128 stands for zero in the data rows.
Here are some points:
[135 132 157 115 132 135 142 116 156 147 127 144]
[124 106 152 124 139 151 104 143 144 136 118 139]
[123  94 155 127 146 159  57 156 121  96 107 105]
[115 127 152 123 141 153  84 120  68  70  94  69]
[151  88  62 149  88  43 135 161 188 174 176 187]
[150  81 129 150 139 122 104 160 167 140 168 136]
[140  80 143 135 138 134  71 172 155 120 141 133]
[121 110 106  98  83  70 176 106 188 194 135 180]
[150 118 117 155 127 112 155 147 177 158 173 146]
[146 105 119 153 134 126 116 164 172 150 160 157]
[144 130  78 125  79  64 177 121 181 193 154 192]
[122 145 142 118 130 132 161 109 145 151 129 145]
[139 131 141 134 137 142 137 131 144 141 145 143]
[114 177 141  98 110 123 193  72 133 157 108 146]
[147 127 123 160 135 134 130 156 148 142 155 150]
[149  88  50 143  75  35 136 172 186 175 182 199]
[133  69 133 143 140 135  75 171 150 120 147 118]
[143 137 124 145 126 102 163 136 169 174 147 167]
[133 130 131 132 133 127 142 125 160 157 134 159]
[117 115 152 117 142 159  88 126  92 100  97  84]
[141  77 137 149 143 131  89 158 164 121 156 120]
[112 131 150 118 147 161  83 130  93  89  94  88]
[119  91 154 127 144 147  60 156 117  99 120  98]
[131 176 118 150 140 141 156 114 103 125 126 134]
[131 122 147 115 135 140 122 129 160 147 129 149]
[102 152 101  60  60  51 213  36 154 196 103 158]
[113  87 143 120 145 160  56 161  86  66 105  60]
[114 115 152 116 140 161  91 125 105 100  95  98]
10 more points follow, each with its number after it:
[110 102 148 118 137 166  67 140  76  63 108  53] 0
[135 127 137 127 128 129 133 136 162 158 138 164] 1
[132  87 149 137 140 148  76 157 132 105 123 104] 2
[144  76  50 140  81  43 125 172 191 178 182 189] 3
[147  96 130 153 132 134 109 168 167 143 161 146] 4
[130 115 141 145 146 146 110 136 132 118 130 115] 5
[141 122 140 139 136 137 132 141 159 148 151 147] 6
[118 141 151 110 139 157 112 112  90 101  92  99] 7
[158  99 115 150 123 105 134 161 173 156 175 147] 8
[ 86 152  77  37  30  23 215  28 150 195  94 169] 9
Which of these numbered points is nearest to each point below, ignoring the 2 directions in which the first points spread most? Its number follows each.
[121 163 138 121 139 144 152 101 109 117 115 120] > 5
[132 119 147 116 133 134 117 134 156 157 132 161] > 1
[141 107 143 137 142 143 111 146 143 123 151 115] > 8
[132 129 134 116 114 119 148 130 169 172 133 181] > 1
[140  75  40 130  68  35 132 158 192 182 170 199] > 3
[119 170 127  97 111 114 196  83 140 167 121 161] > 4
[118 103 159 115 143 158  83 129 118 101 101  98] > 2
[156  87 118 143 130 118 111 168 171 144 164 155] > 4
[129 128 147 126 138 142 105 136 138 126 118 141] > 1
[114 101 151 108 136 165  64 133  65  54 106  38] > 0
[125 152 150 118 128 137 163  99 137 151 128 136] > 6
[150  87 112 148 133 105 114 172 173 150 180 141] > 8
[103 151  89  67  64  54 215  50 161 202 111 172] > 3
[122  99 152 115 143 158  69 142  74  70 101  52] > 0
[145 102 128 144 139 129 127 145 162 149 159 128] > 8
[147 128 124 135 121 110 141 151 171 157 159 164] > 4
[116  99 150 121 140 173  55 144  67  57  95  51] > 0
[119 118 148 131 148 158  85 152  93  87 103  89] > 7
[126 168 137 140 141 139 159 109 109 121 119 120] > 5
[145 107 123 154 137 123 115 166 161 147 157 151] > 4
[119  95 150 123 142 163  54 145  90  68 108  68] > 0
[125 170 134 116 118 108 184 102 151 177 125 155] > 6
[139 107 137 136 133 125 124 147 173 166 147 160] > 1
[133 115 142 135 147 153  99 145 110 101 130  97] > 8
[107 148  81  82  57  39 210  59 164 203 121 172] > 3
[115 162 137 107 119 123 182  86 145 163 127 158] > 6
[116 163 147 104 120 129 182  86 144 166 116 144] > 4
[116 184 129 113 114 115 195  72 118 150 113 149] > 5
[135  98 142 143 152 150  92 144 132 107 135  97] > 5
[135 109 140 153 150 128 114 154 148 119 152 115] > 5
[125 180 126 120 118 126 192  78 112 143 122 135] > 5
[131 127 141 134 142 152  92 135  92  99 107 107] > 7
